One vector is turned by the same rotation once a step. Each row is the vector after some number of steps, and that number follows the row.
The counts run from 0 to 391.
[ -8   4   0  24   2 -16 -10  18  -7  -9  -3  -4 -23  11 -10  -3   9  10
 -16  -9   1  -2  -3  16   5   4  23 -10  -9  -8  -6   2  -4  -1  17  -9
  -2   8   0   8  -4 -20  -9  -3  12 -11 -11]	287
[  1   0  10 -16 -17 -14 -13   9   7 -10  -4 -22  -3 -16   5  -2  -7  -5
   6   1  -5 -25   2   2  -7  -5   6  -4   5  14  26  -3 -14 -13  -8   3
  16  -5 -11 -11   2  -6  11  -8   1   8  21]	51
[  7  -1  -6   8  -4   2   0   7  15 -10  -6   1 -17  -3 -15   9   4   0
  13  -3  -1  -9 -14   7  -4  30   1  14   9   3   2   2  10  -2  14 -15
   3 -13 -17  -2   4   8   1   7  20 -24  13]	277
[-10  13   5   7   5 -20  -9  10   7 -15 -13   8 -25  -9 -15  -1  14   1
  -7 -13 -18  -8  -5   5  -1   4  24  13  -1   5  14  -2  -3 -10 -11  -2
 -12   1  -4  -9  -6 -14  -1  10  14   1  10]	274
[ -3   4  -1 -14 -13   7  -2   4   8   4  -5  -5  20 -11  -8   9 -14 -23
   5   8  -3  -1   8  14  17 -14 -16  -8  14  16  -1   1 -11  -4  12   3
  -8 -13  -6  16   3  16  12 -12   5  -8  -9]	328
[  7  -4 -12   4  -7 -12  13  11  25   6  -5  -6   3  13   2  -4   3   0
  -1  11  10   6   0 -19  -8  23 -12  -9  13   7   7 -14  -9  21 -18 -21
  12  -5   8  -6   0  -1   1  10  -6 -15  16]	23
[  8  -1   5   1 -11 -10  -3  11   4  14   3  -5   7  -4  14   4  -9  21
  -3   9   8  -7  -5 -15   2   1 -16   7 -26  -3  -8   5   0  29 -13  -8
   3   1  16  -6  11  -7  -2  10 -20  -4   2]	220
[ -1  -2  -4   0   9   9   3   5   1  -5  -3  18   6  10 -10 -10  16 -22
   4  -5  -6  32  12   5  -6  -5  -9 -34  22  -3   8  -6  -5  -7   1   0
  10  11   9   7  -5   8  -9 -11  -5   4  -2]	360
[  9  17   8  -9  -1  -9  -6   7  19   5  -3 -10 -29   4 -16  -2  -5 -13
   5   1   4  -3   4   1  15  -4  -5  -3 -18  20  15  -9 -10 -11   6 -17
  -1  -3 -11 -15  -1  13  13   5   2 -14   0]	268
[-10 -13  -3   8  -7   2  -2  -2  10  -7  -1  -3   2  -2  -9  12   2  -4
   8  11   3  -8  -8  20  16  28  11   8  28  -3 -12  -7   9  -2  11   5
  -9 -15  -8  -8  -1  -1  -3  -6  13 -14  -4]	307
[  4  15   4   3  11 -10  -8  -3  12 -16 -16  10 -22  -3  -8   8  11   2
   3 -11 -15  -7  -4  -2   9   9  18  23  -7   6   6  -7   5 -11 -10 -11
 -20 -11  -6 -22   1  -7  -3  12  15  -9   2]	273
[ -3  -1  -4  20  -7  -3  -3   7  -6  -9  18  -8  -5   5 -17   1  -4  -8
 -13  -4  -7  -4  -8   5 -20  10   4 -24   6  -1  -7   6  -9  -3  25  11
  -8  18  -8  19  -9   2   3  -4  16   0  -5]	102
[  2  -3   8   5   0  -7   5   2   1  -8 -14   1 -11   9   9   0  10  12
  -1  -7  -1 -13   2   5  17   6  21  14  -7   2  17  20   6 -13   6 -19
  17 -10 -11 -13  16 -10   5   5  16 -24  -4]	62
[ -4   7  12  21  -4  -7  -7   2  -1  -1   6  -7  -6  11 -10  -7   6  -3
 -23   0   4   9   8   3  12  -4  10 -26  -2   9 -10   1  -8  -8  17  -7
 -23  13  29  -2 -21  -3   2  -4  -2   3 -12]	106
[ 10 -12   9  20  -1  -6   7  15  -6  -3 -13  -8  12  18  26   4  13  17
   2  -2   2  -3  -6   0  -8   9  11  -1   1 -11   1   8  -7   5 -10 -14
  12 -26  -8 -16  10 -16  -3   1   6 -13   5]	32
[ -5  -4 -14   2   8 -10   8  14  -6 -12  -4  -3   1  31  12 -10   7   3
  -9   3   4   4  -2 -17  -3  -8  -3 -18  -6  -3   7 -25 -12  17  -2 -11
  14   9  -5  10  -1 -19  -7  -3 -14  -8 -13]	11
[ -7  -6   1  -9  -9  16  -2  -4   5   1  -6   2   6  -2   1 -10   3  -3
  28  -1  -3  12  -6  -4  11 -17 -15   9   4  -9   4 -16  12  -1  -8  -5
   0 -19   9 -24  -2  14 -11 -10 -12  11   1]	177
[ -3  -4  -4  -1   4  21   3  -1 -26  -9  -2   7  12  -4  -1   0   3   3
  15 -12  -4   8   5  15 -20 -15  -1  -9   5 -19  -1   5  16  -6   4  12
   9   1 -15  24   4   8 -19 -14  -3  12 -10]	163
[ -2 -13 -11  11   0  -6   2   7  13  -2  -1 -10   3  11   9  -5   8   9
  -5  11  10  -4   0 -24 -12  15  -3  -5   7  10  14   1 -12  12 -24  -9
   5   2  12   2   1  -6  -9  14 -11  -5  20]	24
[ 14  14   5   4  -5   3  -5   2  -3   1   2 -19 -17  14 -10   5  -8 -14
   2  -6   8  -4   1   0  20  -4 -15   0 -19  24   4   6   9 -15  18 -18
  -1   2 -11  -9   0  20   3   6   6 -26  -7]	74
[ 12   3   3  14 -11 -19   6  21 -20   5  -7  -4  19  17  25   5  -3  -3
  -5  -4  -2   9 -10  -1  -7   1   0 -14 -10  -9  -2  -2 -10   3  -1 -11
  14 -18 -13  -7   7 -19  12  -1   2  -7  10]	226
[ -7  15   1  -2   4 -14   5  14   4  21   4  23   9   6  -6   0   5  -8
  -5  -6 -13  19  14   4  -8   0  11 -12   6  -6  -1  20  -4   7  -2   6
  10   7   1  29  11   0   0  -5  10   4 -19]	347
[  2  -5   9 -14   0 -14 -11   1   7  -2   2  -5  -5 -18  -1   4  -1  14
   0   5  -6 -23  -3  16 -15   3  14  -3   5  -9  24   2  -6  -4   1  -3
  21   7  -4  -5  16  -8  12  -2  -3   6  28]	245
[-11  -5   5  -2 -11   3  12   8  -1  -1  12  14  10   9   0 -20  -2   8
   4  -6  -9  -2  -2  -5 -25   1  -8   0   5  -6   4  -3   2  12   7   8
  23   9   0  31  -6   1  -8 -15   3  14 -11]	378
[ -1 -11  -6  -7   4   5  20 -14   4  11   4  11  -2  22   5 -16  12  16
   8   6   9  12  -4 -19  -6  10   3  18   0 -11  -3  -5   8   4   3  -8
  25  -1   8  -7  -1   7   2   2   3  -1 -16]	187
[ 12   0   7  -1   1   4   2  13 -10  11   1  17  13  14  -5 -11  18  -6
   2  -9 -14  35   9  -1 -19 -15  -5 -22   4  -3   0   0  -8 -17   3  -4
  12  -1   5   5  -5  13  -2  -8   3  14  -1]	166
[-13   4 -16  -8  15   5   4  -8   6   3 -10   6   2 -13   0   8  -2 -14
  15   6  -2   3   0  18  18  14   7  12  20  -7  -1   3  11   6  -5  11
  -8 -10  -9   2  19  -3  -3 -11  -1 -11 -14]	337
[ -3  11  -6   3 -16  -6 -24  13  10 -13 -11  -9 -16 -19 -23   6  -7 -19
  13 -13  -8 -11 -11  15  11  -1  -2   1   0   8   7  -9   8  -4   9  -4
  -7  -4  -6  -9   8   1   0  -2   5 -12  14]	82
[-14  -7   4  18  -5   0  -3   8 -18   2  -4  -1   8 -12  15   0  -1  -4
 -14   9  -2   1   3  14  16 -22   6   7  -1   0 -10  14  -7  -6   4   8
 -22   2   9  10 -18  -3  17 -12  -5   7  -7]	322
[  3   1   8  33  -9  -1 -18  12 -13 -15  -1  -3  -8 -11  -8   3   0   0
 -10  -6  -3  -9  -8  10  -6 -12   5  -8  -8   6 -13  -3  -3  -8   7   0
 -26   8   5   1 -23   5  -2   4   3   6  12]	292
[  1 -14  16  10  -6  -3   8  -1   3   2   3  -3  -2  20   8  -5   1  12
   2   2  -5 -11   0  -8 -13  14  12   0  -3   8  33  28  -7 -11  -4 -14
  14  -9  -6  -3   5   4   7   7   9  -7  24]	248
[  0  -6   1  -4 -11 -10   7  19 -12   0  -1  14   3  22  10  -7   2  -3
  -4 -10  -7  20  -9 -21 -12 -16 -10  -1  -4  -6  -8 -24  -9   4   9  -9
  20  -9  -6   6  -5  -5  16  -9   9   9   6]	196
[ -5   6  -5 -12   0  -2  -5  -9 -12  -5   5   5   9  10   7 -12   0   6
 -13 -13 -10   9   8 -37 -10 -23   0  -2 -11  13  -4 -20 -20   3  -4  -5
   0  10   8  11  -7 -11  -7   4  -4   8   2]	201
[-18 -16  -2 -18 -12   5  -2   1  14  10   5  13   3   0  -9 -15   1  16
  14   3   0  -5  -1  -2   0  -6  -4  -3  -2 -11   4 -13   8  14   7  -4
  29   6  17  19   8   5  -9 -13 -13   3  -7]	185
[-22 -19   4 -10 -18  -3  -3   4  11   2   7  20  16   9  -8 -24   3  13
  11  -2 -17   1  -1 -15 -11  -6   4  -3   0  -3   9  -7   1   5  -2   0
  21  -3  10  24   6   1 -13 -12  -2   8  -3]	184
[ 18   6   6 -15  -4 -15 -12   0   3   2  13 -10  15   0   7   9 -23  -9
  -9   7   4  -6   8   7  -5   4 -16 -24  -6   9   7 -14   0  10 -10  -4
   1   7 -11  -3  13  -4   4  12 -15  -1  15]	233
[  5  -3   9  -2  -4  -3   2  -4   4  -3  -4  -7 -13   4   4   8  -3   9
   5   0   5 -25  -2  18  18  18   3  18  -6   1  16  14  21   3   7  -7
  15  -1 -22  -4  15  -3   0   5   5 -18  -9]	61
[ 17   4  19  10   3  -6   2   4 -16 -14  -5   4 -10   7   6   2   2  -6
 -10  -8  -9  -5   2  -3  -8 -14   9   9 -20  21  12   9 -16 -18   2 -10
 -11   5 -11  -7 -13   9  20  13  14   2  19]	261
[ 14  12 -11  -9   9   0  10   5  -6  -2 -10 -13   0  13  21   7   6  -3
   4   2  10  12  -5 -23   2  -7  -8   6  -5  -1 -15 -21 -12  13 -13 -11
  -6 -12 -10 -28  -7  -7   9   4  -1  -3  -3]	14
[ -5   2 -10  -6   7  20   5  -8   0  -3   3  -3  -1   2  -8 -11   7 -13
  13  -5   0  19   9  -2 -22 -12 -12 -27  16  -1  14   5  -7  -9  -5  14
   5  24   7   5  -9  20 -13  -8  -5  14  -1]	361
[ -7  -3  -4   3  -3 -21  -4  13   4   1   2 -17  -4  -3  13  -4  -5  19
  -7   5   8 -17  -5  -3 -15  12  14   1  -1 -10   2   0  -4  19 -21   8
  22  10  -7  -1   2 -25  -2  -1  -5   8   0]	29
[  1  -9   6  -1   4  -2   2 -13  -4 -15   4 -20  -4 -13  14   0  -9   3
   6  15  13 -24  -4   3   3   6  -4   8  -4  -1  23   0   5   2 -21   9
  -8   2 -11 -23   0  -2  -3  10 -17   6  31]	241
[ 14   5  13  -4   2  -4 -13   9  -2 -11   4   9  -6  -5 -12  12 -14  -8
  -6  -6  -3 -24  -3  17  -3 -12 -12  -4 -15  22   8 -10   6   1   7 -12
  -6  12 -14  12   4  10  11  11  -8  -7  22]	263
[-14  -9  -3   1   4   1  10   2 -20 -14   4  28   2  18  14  -9  10  13
  -6  -5  -7   4  -4  -8  -8  -6  11  14  -6 -18  -8 -24  11  14  -4   2
   9   6  -5  17  -4 -18  -4  -7  -3   0  -9]	192
[ -2   0  10  -4 -13   2   0   9  -3  10   8  10   2   0   9 -12  -8  14
  11   4   1   5 -11  -6   3 -12 -15  33 -24 -10 -16 -12  16  23  -5  -7
   7   0   7  -2 -10   6   3  -1 -12   7 -16]	190
